Turns in one plane each, and the order they were made in; the first pair answered
W:
[ -1   0  -9  -7  -2   4 -17  -1  -3  18   4   0  11  -1 -10   8   8   2
 -12  -2]  ->  [ -4  -1   0  -9  -6   9 -18  -6   0   9  11  11  -5   0 -12  10  10   7
   2   1]
[-4 -1  3 -2 -6  9 -2  0  1 -6  1  9 -1 -4 -1  0 -1  1  7  9]  ->  [-1 -3 -2 -2 -3  7  2  5 -1  3 -6  1 12 -5  1 -1 -4 -4 -6  8]
[ 11   3  -4   4  -8   3  -7   0   9  -3  -3   2  -6  -2 -12   2  -3  -4
   6   0]  ->  [ 11  -2  -2   3  -7   5   0   1  11   2  -5   4  -3  -4 -11  -2  -5  -9
  -1   0]
[  1 -13   9  -4  -8  -2   5   2   1   7   0  14   8  -4  -6  -1  12  -6
  -9 -12]  ->  [  1   4  -3   2 -11  -9 -10   1  -4   0   1   1  15   2  -5   5  16  -1
  -4 -17]
B:
[ 15 -10 -22   6  -6   1   0  -3   1  21  -8 -14  30  -1  11  16   2 -12
 -16   0]  ->  [  5  -9  -4   3 -23   8 -10 -24   6   0   7  18   4   5   0  25  24  -1
  12  -3]
[ -3  15  -8   4  -3 -12 -19   4  -6 -15  10  -8   7   5   3   3  12  15
   5  -9]  ->  [  0  12 -11   3  -1 -13 -14   8  -6  -5   5 -15  19   3   4   0  10  10
  -9 -10]
[ -5   4  -8  15  -4  -1 -11   0  -7   3  -2  -5   2   0  -7   9  12  -9
 -10  -3]  ->  [ -6   6  -6  14  -4   0 -14  -1  -6  -3   1  -5  -6   0  -8  11  12  -8
  -2  -2]
M:
[ 10  -1  -5  -6   3   0   5  18  -5   8 -11 -17  10  -8   1   1  -9   4
  -6  -1]  ->  [  8   4  -6  -4   3   0   1  20  -5   0  -7 -18  -2  -7   4   3 -13   8
   7   3]
[ 1  0  1 -1  9  1  2  4  2 -2  2 -7 -7 -1  5 -2 -9  4 10  3]  ->  [ 0  7 -5  1  2 -2 -9 -3  1 -4  3 -9  3  4  1  3  4  6  9 -5]
[-6  0  2 10 -9 -1 -3 -3  9 11 -3 23  4  8 -7 -2 12  0  3 -3]  ->  [-4 -7  7  8 -2  3  7  2 10 14 -5 24 -2  2 -4 -8  1 -2  2  5]
[ -4  11  -1   0  -2  -1  -9  -8  -3 -11   2  13 -15   8  -6   9   1   9
  25  -3]  ->  [ -1   4  -4   0  -8  -4  -5 -13  -2   8  -6  16  13  10 -13   8  16   0
  -1 -16]
S:
[ -9   5   0  -5   9   0   0   5   1 -19  10 -11 -35  -1   0   3 -12  10
  23  14]  ->  [-10   7  -2  -5   7  -2  -4   2   2 -22  11 -10 -33   2  -2   7  -6  12
  25  12]
[ -7   6 -13   0   0 -11  -1   3  15 -13   7   9  -7   3  12  12 -13 -10
  10   5]  ->  [ -8   6 -15   1  -1 -12  -2   3  14 -12   6   9  -5   3  12  12 -13 -10
  10   4]
[ 13  -8   3  -4   4   0   8   6   4  12  -2  -2  -2 -11   9 -12 -11  -2
   0  17]  ->  [ 11 -10  11  -6  -1   2   9   0   8   8   2   9 -10 -11   6 -11  -4   0
   5  15]
C:
[  2   5 -13   5  -3  -6 -16  -1  -5  -2   1 -14   7   7   2   7   5   0
   0  -2]  ->  [ -2   0   0   2  -8  -1 -13  -9  -1  -8   7   5  -8   6  -2   8  12   4
  12  -1]
[ 14 -10  15 -11  -8  15  12  -5   3  14 -11   2   2  -9 -10  -7  -4  17
 -14   3]  ->  [ 16  -1   3  -7  -5   9   4  -2  -2  15 -14 -15  16  -7  -9  -6  -5  17
 -20  -2]
[  2  -4   0   3 -13   4  -1 -12   1   6   0  16   5   1  -8   5  18  -1
  -1  -7]  ->  [  3 -12   5   1  -7   8   9  -8   3  11  -3  16   6  -2  -5  -2  12  -6
  -6  -6]
[ -1   0  11  -6  -9   8  -9   3   3 -16   4   8 -15  -3  -7  -3   8   2
   3   2]  ->  [  2 -10  14  -8  -1  10   4  10   4  -6  -2   8 -11  -8  -3 -11  -3  -3
  -9   5]
Then:
(2 to 3 turns a pair)
[ -8  -9   1  -5   7   0   7  20   0   1   8  -6 -13  -1   5 -15 -17   9
   1   3]  ->  [-10  -6  -2  -4 -10  -4  -6   2  -1   8   8   5  14   9  -7  -7  16   9
 -12 -16] : S, M, M
[  1  -2   6  -1 -12  -4  -7 -15   3  -1   0  16   2   6  -7   5  22  -1
  -1  -5]  ->  [  1 -13  15  -6  -1   3  10  -6   5  -1   1  20 -17  -2   0  -3   2  -2
   4   9] : C, M
[  5   8 -14   3  11 -10  -6  10  -2  -2  -2 -21   3  -2   7  -3 -19   1
  -1   8]  ->  [  0  14  -9   5  -7 -10 -21 -10  -1  -9   6  -1   6   9  -5   9  12   6
   8  -5] : W, M
[ -1  13   1   2  -7 -10 -15  -3  -1 -14   5  -7  10   1   0  10   3   7
   5  -4]  ->  [  1   5   3   0 -10 -10  -7  -5   1  -3   2  -1  22   1  -5   8  10   2
  -9  -9] : M, C
[ 15  16 -22  12  27 -30  -8   5 -10   5 -10 -26   2   0  17   5 -19  -4
  -4  19]  ->  [ 14  12 -19  12   8 -31 -15 -14  -7  18 -11  -5  30   8   1  12  18  -8
 -22  -3] : C, M
[  4  15 -20  11   6   5 -11 -12 -15  -4  -8 -23   7  12   7   0   9   2
   0 -15]  ->  [ -1   2   1   7  -6  14  -4 -26  -6  -4   0  11  -6  13  -3   2  26   3
   7 -18] : B, C
[ -9 -19  12   3  10  14   9  -6   5   6  -6   7   1  -3   4  -6  -5   7
 -15  -4]  ->  [-13 -14  15   4   5  14   0 -10   7  -7   3  11 -12  -1   2  -1  -2  13
   2  -1] : S, M
[-13   7  -1  -6  -6   1 -14 -11  -4 -28  17   5 -39   4   3   6  -5  13
  29  11]  ->  [-11 -12  15 -11  -2  10   9  -9   1 -16  14  22 -42  -3   1  -4 -12   5
  19  17] : W, W, W
[  6 -10  -5  -2  14  -1  20  15   0  21 -11 -12  14  -8   7 -14 -20 -11
 -20   2]  ->  [ -4 -20  22  -7   2  12  22  -3   9   6   4  28 -20  -5  -3  -9  -5  -2
   7   3] : S, B
[ -4   3   2   2 -16  -2 -11 -19   1   1   0  15  15  11 -13  10  28   0
  -2 -20]  ->  [ -3 -21  21  -6  -1  10  22  -6   9   9  -4  28 -10  -4  -7  -6  -1  -8
  -4  -1] : W, M
[ -2  21 -25  -5 -13   8 -20   5  12 -21  -4 -11  -5   2   0  -2  -8  15
   9   0]  ->  [ -4  15 -17  -6 -24  11 -19  -8  14 -15  -2   9   5   4 -11   0  13  14
   1 -11] : M, B
[ -5  12 -19  -7  -6 -18 -12   7   2   1  -5 -25  22   7   5   0   3   3
 -12  -6]  ->  [ -6 -17   7 -17  -5  -5  19   5  12  17  -8   8  11  -2   0 -11   0  -5
 -24  -2] : B, M
[ 10 -19   1  -1   7   2  16   2  -7   2 -14   1  28  -5  -6   4   3   2
 -19   1]  ->  [  5 -22  15  -4   0   7  16  -8  -1  -6  -7  22  13  -4 -11   7  13   6
  -6   0] : C, B, W
